One turn moves every row onto another: examples first, then more rows asked:
salu: [ 21  -3 -28   3 -30  10  15   1   1   6  21 -40 -15  -5 -10   6  -9  -9
 -24]
mal: [ 20  -8 -29  -4 -21  10  11  11 -11   1  22 -47  -4   2 -12   5  -6 -17
 -19]
lin: [ 11 -24  10  -5  -4  12   0  20  23  -6  -5  18   2   5  -5 -13  32 -20
  12]
tasil: [  9   0  32   6   6  -2 -20  11  13   7 -18  27   6  13 -26  -8  29 -11
 -15]
Namel: [ 10  18   0 -17  -8  -3 -19   9  26 -25  19  25  15  12  18  14  -4  -5
 -21]
rel: [  0  18  24   9   3  -1 -26   3 -15   9 -13  -4  10  22 -36  10   6  -1
 -43]
ranav: [ 11 -15   6   0  -8  25 -10  21  20  -3  -9  21  -1   4  11 -13  26 -18
  10]
Gena: [ 17  26 -15 -11  -6 -15 -14  -6  22 -19  29   4  10   8   8  14 -12   1
 -35]
pada: [  7  21   1 -14  -2 -10 -22   3  20 -20  19  25  21  16   8  17  -6   0
 -27]
beziz: [ 25  -2 -35   8 -18   9   5   3   2   3  20 -47  -9   0  -2   4  -7  -8
 -19]
Rafel: [ 12  15  -9  11 -15  -5  -5  -6 -13  20  11 -32  -2   7 -33  16 -13   3
 -45]
pipob: [ 11  25  -7 -12  -1 -17 -20  -5  18 -16  24  14  18  13   4  18 -10   3
 -34]
foleg: [ 16  18  -8 -16 -14  -2 -13   7  29 -29  23  16   8   6  23  11  -6  -8
 -22]
bimo: [  5  19  15  16   5  -3 -34   3 -12  20 -11   0  14  22 -30  12   2   3
 -38]
Zel: [ 16  17 -15  15  -5  -4 -16  -3 -13  16   9 -39   3  13 -25  15 -12   3
 -41]
loso: [ 11  22  23   9  -2  -2 -27   8 -20  16 -12  -1   6  18 -36   5   6  -9
 -45]
nizu: [  1  16  20  11  -4  -3 -22  -1 -13  24  -8   6   9  16 -38  15   1   4
 -40]
Ramib: [ 16 -21 -19  -7 -17  20  18  10  17 -15  12 -20 -12  -5   6 -14  16 -20
   3]
Maz: [ 13  20  26  14   1 -11 -27   5  -5  12 -12  -4   4  18 -38   7   8  -5
 -44]
Duzo: [ 21  22 -16 -14 -12  -8 -10   0  27 -26  28   5   5   5  18  10 -10  -5
 -29]
zagu: [ -3   0  30   3  -6  12 -19  12   2  14 -17  35   8  12 -20   2  19  -7
 -15]
tagor: [  3   3  26   8   4  12 -30  15   4  10 -20  30  11  17 -11  -2  21  -8
 -12]
nud: [  8 -16  12  -6  -7  23   1  15  19 -12 -10  18  -6   3   3 -19  31 -21
   5]
Dabo: [ 16  16  -6   6 -13  -1 -11   7 -25  11   9 -39   2  13 -31  14 -11  -9
 -45]
vaset: [ 17 -19 -16  -5 -31  25  18  14  17  -4  12 -11 -16  -9   9  -6   9 -19
   2]
Dusum: [  6 -18  13  -5 -19  26   1  20  17  -1  -7  26  -4   0   3  -7  23 -19
   7]
mul: [ 19 -24 -23 -10 -17  18  18  16   7  -6  15 -16  -5  -5   1 -12  16 -24
   8]
pekab: [ 19  16   0  11 -13  -7 -12   7 -10   6   7 -45  -2  14 -31  16 -10  -6
 -47]
Sif: [ 22 -18 -24   0 -19  23   8  15  18  -6  11 -18 -11  -4  16 -10  11 -19
   6]
loril: [ 21  -8 -22   1 -23   6   9  15   1  -7  20 -53  -6   4 -11  11  -7 -15
 -20]
Sem: [ 16  -6 -29   0 -16   7  14   0  -2  -6  20 -51  -8   1 -12   2  -4  -9
 -22]
bol: [ 17 -28 -17  -7 -19  15  15  21  18 -13  14 -21  -4  -1   2  -3  13 -22
   9]
kub: [ 14 -18   7  -8  -5  18   2  18  12  -1  -5  23  -2   0  -3 -21  32 -25
   8]
mim: [  8  13  -7   8  -6  -3  -8  -3 -18   5   8 -42   3  15 -33  14 -10   0
 -44]
mufi: [ 10   5  29   3   2   7 -20  13  -1  10 -19  30   4  11 -22 -12  27 -17
 -18]
letom: [ -1   3  34   3   3  12 -22  13   3   0 -23  26   5  16 -18  -7  26 -12
 -18]

ranav moves to tagor
Sem moves to Ramib
salu moves to vaset
Now find these:
mufi moves to loso
tasil moves to Maz
Duzo moves to foleg

One turn moves every row onto another: examples first, then more rows asked:
nisif: [  2   8  -4   2 -22   6  22 -14   4  10  27 -29]
tamu: [-14   9  -6  -4  -1 -10 -29 -17   0  17  10  35]
bepos: [ -2   5  -3   2   3  -9 -27 -11 -12  15   8  40]
zor: [  0   3  -6  -1 -17   2  20 -11  -6  -3  32 -25]
vomo: [-10 -10 -24  23  -2  17 -20  -5  -9  14   6 -45]
sebuf: [-16  16 -13  -8  -7  -6 -30 -24   4  24   7  27]
Bulu: [-13  15  -7  -3  -9  -6 -29 -22   9  29   4  29]
Sudi: [  4  11   1   8  -5  -6 -24 -15   0  32   1  35]
kolo: [  7   3   2   6 -18   3  24  -8   2   9  27 -24]
Lazi: [-12  12 -19  -9   0  -7 -32 -18 -17   9  11  32]
govi: [ -3 -21 -12  29   6  12 -16   5 -12   7   9 -33]
kogut: [ 25 -10 -12  15 -24  15  -3   0 -41  18 -11 -13]
feg: [ 23  -6 -16  15 -27  17  -4  -3 -36  23 -16 -16]
gadi: [ -3 -10 -16  29  -3  18 -16  -4  -2  22   2 -43]
pul: [ 16  -6 -24   7 -26  17  -7  -5 -44  12 -10 -18]
Fof: [ -9 -17 -21  23   4  14 -19   0 -14   5  11 -40]
Legad: [  0 -18  -8  33   2  14 -14   2  -4  18   5 -36]
satok: [ 19  -3 -23   9 -29  19  -6  -7 -38  20 -14 -20]
kuno: [ -2   8 -11  -3 -20   5  19 -14  -2   3  28 -30]
lesa: [ 19 -11 -18  10 -22  14  -5   0 -46  11  -9 -14]
gov: [ -5  23 -13   0 -14   0 -29 -26   4  37  -2  25]
Tev: [-16  13 -12  -9  -4  -9 -31 -21  -1  17   9  30]
damep: [  5   0   0   4 -15   1  22  -7  -4   1  30 -21]
fase: [-10  11  -2   0  -2  -9 -26 -17   5  24   6  34]
Viro: [-13  23 -25 -10 -10  -1 -33 -28  -7  23   3  22]

Fof moves to vomo
Viro moves to gov
pul moves to satok
Now find these:
damep moves to zor
Bulu moves to fase

One turn moves every row onto another: examples first, then more rows asked:
ver: [-37  12   6  -3   0 -18  10  10   1  25   3  -1  19  12  -9 -18  28  -1
  12  18   2   0  -9  -3  -6   1  -6  12 -23  20 -14  21]
kabef: [  2 -12 -24  27   0 -22  -3 -25 -12   7  13   1  16  -2  -5  -6   5  15
  12 -10  18  15  -1  25   1 -13 -14 -23  -6   5 -18   2]
zazu: [  0 -20   6 -24  13 -15 -10   4  -6 -11 -31   3 -11  15   3 -19  -5 -24
 -15  -9 -18 -10  16 -31  17 -22  35 -12  17  -3   3 -17]
boked: [ -2 -15   5 -20  10 -16  -9  16  -4 -21 -29   0 -19  18  -5 -15 -12 -22
 -22 -10 -19  -5   8 -34  19  -5  27 -15   9   6  13 -15]
kig: [-16  -8   3  13  14 -30   9  -1 -14  23  23 -20   1   9  -4  -5  23  -2
  -9   7  12 -18  -7  15   9 -26 -29  12  10 -28  15  -3]
vosu: [ 22 -10  -8  40  20   8   6   2  -9  25   6  25  17   1   0 -11   0   1
 -21 -23  18  -8  -1   9  -2   9  12  -3 -11  19 -21   8]
resi: [  2  12  10  11   3  29 -36  16  12  -1   4 -33 -11  41  29 -17 -11 -35
 -20  -6   3  24   3   0 -14  -1  -6   5  16 -10 -12   1]
Pofu: [ -2   5   4  -1   9  32 -38  18  -1   0   6 -28  -1  43  45 -25   4 -30
 -12  -6  -4  12   9  -5  -7 -10   4   5  20 -11 -21  -3]
dibos: [ -1 -16   4 -28  18 -15 -11   7  -7 -16 -25   6 -12  20   0 -20  -7 -22
 -20  -5 -17  -8  16 -27  23 -17  36 -13  13  -1   5 -20]
peve: [ -3   7   4   5   3  31 -36  26   1  -5   5 -34  -8  43  41 -21  -1 -29
 -13 -11  -6  15   2 -10 -11   2  -3   3  17  -4 -13   0]
favu: [  0 -20   5 -19   6 -18   2   4  -4  -8 -36   2 -12 -11   9 -16  -2 -20
 -13  -5 -16  -9   6 -32   9 -29  23 -12  15 -15  13  -7]
kefon: [ -3  -9  -2 -25  16 -14   1  14  -5 -29 -18   9 -17   1  -4 -17 -11 -11
 -27   4 -11  -2   2 -23  27  -8  22 -19   3  -4  24 -11]
Nom: [ 23 -11  -8  41  19   8   6   2  -9  26   5  24  17   0   0 -11   0   1
 -20 -23  19  -9  -2   9  -3   9  12  -4 -11  19 -22   8]
Nuli: [  0 -18   0 -28  16 -16   0   0  -6 -11 -25  10  -9  -6   8 -21  -2 -17
 -17   2 -11 -10  11 -24  18 -32  31 -13  15 -16  10 -13]
mor: [ 23 -10  -7  41  19   8   6   2  -9  25   5  24  17   0   1 -12   0   1
 -20 -24  19  -9  -1   9  -3   9  12  -3 -11  20 -20   7]
Kisak: [ -1 -13   3 -26  17 -13 -10  11  -7 -22 -24   5 -16  20  -5 -18 -12 -21
 -24  -6 -16  -6  11 -29  25  -9  32 -15  10   4  10 -18]
Bemug: [  0  -9 -26  25   2 -21  -4 -20 -12   1  18   2  13   1  -9  -6   1  18
   7  -7  19  18  -4  27   5  -5 -15 -25 -11   9 -13   2]
vul: [ -2 -12   0 -16   6 -16   2  17  -3 -26 -28   1 -20  -4  -3 -14 -12 -13
 -24  -4 -15  -2  -3 -32  16  -5  16 -17   4  -3  27  -6]
kubek: [ -1 -18   7 -16   6 -16  -8  14  -4 -17 -35  -3 -19  14  -2 -13 -11 -25
 -18 -14 -22  -6   8 -38  12  -9  26 -13  12   4  10 -14]
Zaro: [  1  -9 -26  24   3 -22  -3 -24 -12   4  17   3  16   0  -8  -7   4  17
  10  -7  20  16  -2  28   5 -11 -14 -25  -8   6 -17   0]
Lan: [  2 -11 -23  31  -5 -23  -2 -20 -10   4  11  -3  13  -3  -8  -4   2  16
  11 -13  17  17  -5  21  -2  -6 -20 -24  -9   9 -12   3]
lunon: [ -2   5   5   4   3  30 -36  22   0   0   3 -32  -4  41  45 -22   2 -30
 -10 -10  -6  13   4 -10 -13  -5   0   5  19  -8 -18  -1]
Tup: [  2 -13 -23  30  -4 -23  -3 -23 -11   8  10  -2  15  -4  -6  -5   4  15
  12 -12  17  16  -3  22  -4 -11 -17 -23  -7   6 -16   3]
Vema: [  2  13   8   1  12  31 -38   9   9   0  11 -25  -6  44  31 -22  -9 -34
 -22   1   7  21  10   8  -6 -10   3   6  18 -14 -18  -3]
fop: [-17  -5   1   9  19 -29   8  -1 -15  17  29 -16   1  11  -8  -6  22   1
 -13  11  14 -18  -7  18  17 -22 -28  11   7 -27  16  -5]
Lepub: [-16  -8   4  19   9 -31   9   2 -12  22  18 -24  -3   6  -7  -2  22  -2
  -8   4   9 -17 -11  10   5 -22 -34  12   9 -26  17   0]
kema: [-18  -6   3  20   9 -30  11   8 -11  17  19 -26  -5   8 -10   0  18   0
 -10   3   9 -15 -15   9   6 -14 -37  10   5 -21  22  -1]
sigi: [-19  -3   1  17  13 -28  10   9 -12  11  26 -22  -6  12 -13  -1  17   2
 -15   6  11 -14 -15  13  13  -9 -36   8   3 -20  25  -1]
nem: [ 23 -11  -8  40  19   9   6   3  -9  25   5  25  17   1   0 -11   0   2
 -20 -24  18  -8  -1   9  -3  10  12  -3 -11  20 -20   7]
migok: [ -4  10   1  -3  12  33 -38  24  -2 -10  14 -26  -5  49  39 -24  -2 -25
 -19  -4  -2  15   5  -2   0   1   3   2  14  -4 -16  -4]
Gera: [  2  15   8   8   7  30 -37  17  11  -4   9 -29 -11  45  26 -17 -14 -32
 -23  -3   6  25   3   3  -9   2  -4   4  13  -8 -11  -1]
tamif: [  1  -9 -25  29  -2 -22  -2 -19 -11   0  15   0  12  -1  -9  -4   1  17
   8 -11  18  18  -5  24   2  -2 -19 -26 -11  10 -11   2]
ruf: [ 23 -11  -8  40  20   8   7   1 -10  25   5  25  17   0   0 -11   0   1
 -20 -24  19  -8  -1   9  -3   9  12  -4 -11  18 -21   8]
vome: [-35  13   6  -7   3 -17   9   7   1  26   6   2  21  12  -7 -21  31  -1
  12  21   4  -1  -7   2  -4  -4  -2  12 -22  19 -16  20]
vagot: [  3  10  10  10   2  27 -36  12  12   4   2 -31  -9  39  32 -18  -9 -36
 -17  -6   3  22   6   0 -16  -9  -3   7  19 -14 -17   0]
lodek: [-37  14   5  -5   2 -16  10  11   2  21   6   1  19  13 -10 -18  26   1
  10  19   3   1 -10  -1  -4   4  -6  10 -25  23 -12  21]
Dopav: [  1  15   7   2  12  30 -37  14   9  -4  13 -25  -8  46  27 -21 -11 -32
 -24   0   7  24   6   8  -4  -3   0   4  15 -10 -14  -3]
faki: [ -3   9   2  -4  13  32 -39  19  -2  -5  12 -25  -1  47  42 -25   2 -27
 -16  -3  -2  13   8  -1  -2  -6   6   4  18  -9 -19  -5]
Reris: [-35  12   6  -4   1 -18  11   8   1  26   4   0  20  11  -7 -20  30  -1
  12  20   3  -1  -7  -1  -6  -2  -5  11 -22  19 -16  21]
Gaz: [ -1 -12  -2 -31  20 -14   0   5  -7 -21 -18  14 -11   0   3 -21  -6 -12
 -24   6  -9  -6   8 -19  28 -23  30 -16   9 -11  15 -13]
nid: [-36  14   5  -8   5 -16  10   8   0  24   9   4  21  15 -10 -20  29   0
  10  23   5  -1  -7   2   0  -2  -3  11 -23  20 -14  19]
kabe: [ -1 -18   4 -13   1 -18   3  13  -2 -17 -36  -2 -18 -11   3 -14  -8 -18
 -16  -8 -18  -5  -1 -36   7 -15  16 -15   9  -8  21  -4]
sutez: [  0 -21   8 -18   7 -17  -9   9  -4 -10 -37  -2 -15  13   2 -15  -7 -26
 -14 -13 -22  -7  12 -36  11 -18  29 -12  16   0   6 -14]
mubu: [  2  11  10   4   8  29 -37   9  10   5   6 -28  -5  41  33 -21  -7 -36
 -17  -3   5  20   9   4 -13 -14   1   7  20 -15 -21  -3]
mibim: [ 23 -11  -8  40  19   9   6   2  -9  25   5  24  17   1  -1 -11   0   1
 -20 -23  19  -8  -1  10  -3  10  12  -3 -11  20 -21   8]
Lito: [-36  15   5  -7   4 -16  10  11   1  21   8   2  19  14 -11 -19  27   0
   9  22   4   0  -9   1  -1   2  -4  10 -24  23 -12  20]
Zabi: [-18  -2   0  11  18 -28   9   6 -14  12  31 -17  -3  13 -12  -4  18   3
 -17  11  14 -15 -11  18  17 -14 -31   9   4 -22  21  -4]
munu: [ -4  10   3   2   8  32 -38  27   0 -10   9 -30  -7  47  39 -21  -3 -26
 -17  -7  -5  16   1  -7  -4   6  -1   2  13  -2 -12  -2]

peve moves to munu
Gera moves to Dopav
dibos moves to zazu
Now find these:
Zabi moves to fop
favu moves to kabe
Bemug moves to Zaro
vome moves to Reris

